In the data rows, the value 128 means zero.
Here are some points:
[ 72 163 113  96 121 172 178 114 154 138  99  86 114 128 131 152 111 137 151 133 136 108 146  98]
[145 121 117 105  90 119  93 136  77 140 126 128 148 172 129 135 147 144 119 154 112 123 118 137]
[154  96 114  75 108 149 141 140 155 142 126 151 161 110 106 148 114 143  81 131  55 101  98 164]
[121 113 125 102 164 151 172 133 195 139 116 128 139  61  94 123 125 145 113 124  80 111  98 128]
[ 85 160 109 101 101 149 135 127 122 130 116  91 104 173 155 162 119 137 145 147 136 119 158 121]
[ 87 158 109  97  96 150 137 117 125 127 121  94 114 162 134 154 127 136 153 142 124 118 158 116]
[186 115 111 103  67 111  80 130  53 136 152 156 175 182 133 143 141 124  97 144  97 111 110 161]
[121 150 123 127 112 140 118 121 113 124 125 114 116 168 144 146 110 128 138 137 138 122 147 118]
[154 114 162 182 156  63  88 125 109 123 148 161 134 106 119  81 144 107 134 100 156 159 118 131]
[159  92 151 155 173 106 125 140 156 133 148 160 143  56 109  96 134 117 101 105 111 138  97 148]
[134 147 108  91  90 154 137 122 125 148 119 130 140 154 110 152 118 141 110 131 102 115 135 129]
[141 109 145 135 148 134 127 123 148 130 133 141 138 105 110 118 125 135 118 123 115 129 113 137]
[176 105 122  79  89 136 118 131 108 158 132 153 172 143  96 138 152 143  93 129  75 112 109 151]
[107 134 142 168 193 137 173 130 186 121 122 117 109  66 125 102 113 121 146 108 143 145 123 111]
[116 143 146 208 182  93 131 132 150  89 140 140  84  92 149  93 125  97 153 101 194 168 146 110]
[114 144 114 129  95 112 102 130  86 127 130 115 117 177 166 142 128 117 144 145 156 123 140 129]
[120 138 140 171 163 113 138 131 132 108 132 120 110 113 150 107 121 110 154 117 167 146 140 111]
[154 103 143 109 160 131 156 139 173 151 132 152 160  55  85 108 132 133  92 104  74 120  81 146]
[136 153 135 147 118 115 105 119 101 121 125 135 130 154 133 130 117  98 131 111 161 131 132 113]
[175  90 157 184 170  82  97 130 131 122 149 187 132  84 115  78 127 105 126 107 141 155 104 149]
[141 100 136 108 125 133 128 135 148 145 135 147 155 104 102 120 136 136 112 122  83 118 102 146]
[120 150 117 145  89 118  95 124  64 100 137 111 106 197 181 152 139 118 155 150 179 139 161 116]
[119 125 118 123 102 132 114 127 101 118 133 122 126 161 159 139 134 121 147 138 141 125 139 127]
[118 140  88  83  90 143 135 132 103 137 106 114 136 175 138 155 114 138 127 147 114 106 148 130]
[142 121 112  61  78 148 126 138 123 151 115 135 159 156 102 157 135 165  83 158  68  98 121 154]
[173 105 136 115 102 102  78 134  92 140 148 171 164 148  99 124 147 134 101 132  95 124 109 153]
[130 109 136 111 142 170 176 122 196 145 118 137 139  68  86 123 121 131 111 107  83 116  95 133]
[148 127 115 123  74 117  83 129  63 119 140 132 134 193 155 151 146 123 128 149 135 126 135 135]
[125 154 111 144 115 128 108 118  75 116 130 104 107 198 172 151 117 117 150 153 172 131 162 116]
[138 119 125 146 129  99 110 141  98 114 147 121 126 142 158 118 141 122 130 133 154 136 139 136]
[198  82 161 184 158  66  77 144 109 112 169 195 146  73 115  77 155 112  90  96 141 154  98 164]
[142 101 136 113 154 141 149 134 161 142 124 146 144  60  81 107 138 153  99 127  88 122  94 140]
[119 153 162 206 191  71 122 130 135 102 141 143 104  89 151  96 128 103 156 104 195 151 148 115]
[183  87 141 129 122  91  77 134 108 147 152 173 157 119  95 101 145 131  93 124  88 134  93 162]
[112 158 129 176 133 108 111 120  97 103 138 119 108 171 167 128 131  98 176 124 184 148 168 103]
[108 128 157 180 189 104 140 129 155 116 130 133 102  69 126  95 126 113 140 104 175 152 127 114]
[ 95 156 139 173 157 121 139 118 143 101 126 110  78 129 156 132 113 117 160 132 181 149 146 102]
Here are 16 more points, each followed by its number:
[156  95 110  77  89 122 108 139 116 152 129 147 158 141  98 140 142 147  90 138  74 114  96 152] 0
[116 122 119 127 123 128 133 134 108 123 124 108 129 145 143 128 143 125 141 141 144 124 136 124] 1
[180  86 153 149 151 101 109 131 133 132 151 175 141  84  93  96 153 121 106 106 113 146  95 142] 2
[122 123 143 150 177 122 153 134 187 142 123 129 122  64  97  95 116 141 113 120 110 145 109 130] 3
[176 103 116 104  81 105  74 135  71 147 149 143 172 177 128 129 143 126 102 142  86 116 111 162] 4
[106 135 141 151 189 134 169 125 198 130 125 114 122  53 108  98 111 128 127 113 119 135 116 119] 5
[159 113 117 107  65 100  55 126  43 132 155 144 153 205 137 138 158 125 129 148 113 131 136 150] 6
[ 77 159 115  79  98 170 160 117 133 140  96  86 114 157 133 166 115 148 142 143 132 107 154 109] 7
[195  75 150 175 157  69  87 142 110 121 160 180 152  87 112  84 154 125  93 114 133 147  93 159] 8
[113 137 129  98 142 158 161 124 179 145 116 126 132  92  94 134 120 150 110 128  90 113 120 125] 9
[ 87 148 150 148 194 151 180 119 210 130 112 113 103  53  99 112 113 140 138 113 131 128 134 105] 10
[119 132 136 177 141 113 109 121 117 102 134 123  91 150 147 116 123 124 153 126 179 160 149 107] 11
[141 109 131 110 142 145 146 128 179 143 128 140 138  92 106 123 113 125 109 126  82 119  95 144] 12
[114 125 117  94  87 138 131 131 109 120 120 116 137 158 156 162 130 123 136 132 136 103 135 135] 13
[ 65 166 118 122 130 165 170 114 153 124 108  79  94 138 154 145 107 130 161 139 153 124 167 112] 14
[103 124 142 136 178 159 183 120 206 128 122 123 115  44 107 111 114 118 128 101 119 131 100 108] 15
Which of these numbered points is nearest to each point below, ignoring the 3 directions in which the first points spread most? Its number follows each.
[ 98 157 125 160 127 133 123 120 113  98 118 108  89 156 146 134 131 137 157 137 183 142 156  95] > 11
[104 145 125 117 128 151 143 123 158 129 123 107 111 136 142 143 106 116 144 138 125 120 131 122] > 12
[109 143 158 211 189  76 117 130 123  96 140 129  90 100 156  92 131 101 166 104 218 161 154 105] > 7
[123 128 103  42  76 193 162 120 144 164 102 120 149 145  99 165 135 158 102 142  63  98 115 127] > 2
[173  85 150 155 158 103 113 129 141 130 152 171 143  69 105  89 135  97 105  98 114 146  82 138] > 15
[160  98 147 167 170  83 103 142 140 124 147 163 123  86 122  90 133 110 113 108 133 155 108 147] > 0
[130 100  96  35  62 180 146 129 129 163 115 128 171 149 112 167 134 151 102 151  51  88 102 145] > 15
[ 65 182  99  89  98 168 158 118 127 134 102  60 114 184 156 169 103 143 155 157 128 103 166 106] > 5
Now 16 new points, numbered from 0 again:
[177 103 130 146 102  90  67 128  74 126 157 175 137 158 135 112 140 103 120 118 134 143 119 142] 0
[158 120 123 134 108  94  85 133  82 130 147 137 153 157 134 118 136 131 118 135 122 131 124 148] 1
[190  78 131 119 112 110  84 131  94 124 144 164 166 131 102 111 151 132 102 119 104 132 106 148] 2
[100 150 143 174 167 118 137 132 136  99 122 110 103 123 162 127 122 122 172 124 186 137 151 109] 3
[163  99 131 120 118  97  91 143 116 141 148 161 145 125 121 115 132 129  97 125 103 136 107 159] 4
[110 134 143 165 155 113 127 121 117 119 137 114  99 127 144 117 132 115 163 129 166 145 137 112] 5
[137 120 106  52  70 176 133 120 126 157 110 130 161 148  99 159 135 161  94 148  69  92 113 142] 6
[138 112 131 122 161 156 168 129 192 141 124 143 125  52  91 112 111 147  97 116  81 134 100 133] 7
[117 147 140 165 150 114 124 121 117 113 140 115 126 132 146 114 137 115 154 118 163 142 145 111] 8
[148 125 129 116 116 129 119 132 122 137 127 140 146 136 106 134 147 145 119 132 109 132 122 123] 9
[173  99 131 115 101 121 105 129 113 142 147 161 156 126 104 123 136 138  87 124  89 125 109 157] 10
[106 126 154 186 180 104 135 124 150  98 132 132 100  91 139 109 139 109 167  99 196 146 150 107] 11
[111 130  94  41  65 174 141 147 125 143  93 106 165 164 125 168 141 166 112 151  82  80 124 139] 12
[189  77 138 136 108  94  78 136  74 136 153 167 164 152 121 124 154 109 115 128 117 127 100 158] 13
[ 93 176 114 132 103 138 127 113  88 109 120  91 101 197 169 156 126 124 166 137 182 130 172  97] 14
[159 101 148 142 139 121 101 125 120 123 143 155 142 120 112 117 134 131 116 124 118 132 113 142] 15
Which of these numbered points is nearest to each point below, ignoring the 3 directions in which the first points spread most? Its number follows each.
[ 62 171 100  87  95 173 171 128 125 123 100  68 106 178 166 177 128 143 163 156 139 107 163  97] > 3
[185 108 125 130  98 109  89 132  85 132 143 155 150 159 122 119 149 138  96 136 102 137 110 150] > 7
[160 120 109  99  71 112  79 128  65 144 141 127 163 191 133 140 138 129 115 146 100 115 125 150] > 1
[ 86 159 144 184 195 133 169 114 195 107 112 113  70  65 136  97  88 100 164  95 181 161 139  91] > 0
[ 88 141 132 145 141 136 142 122 139 112 115 114 104 127 138 129 135 123 160 118 171 130 158 110] > 11
[177  96 126 107  76  96  61 130  72 140 162 165 165 162 113 122 160 125 103 132  88 132 111 164] > 5
[ 94 143 130 140 150 135 150 142 155 106 106 111 120 106 142 120 139 140 147 122 160 119 145 116] > 12
[139 114 117 133  90  98  90 135  50 118 142 121 138 194 161 132 152 118 142 147 155 128 142 132] > 5
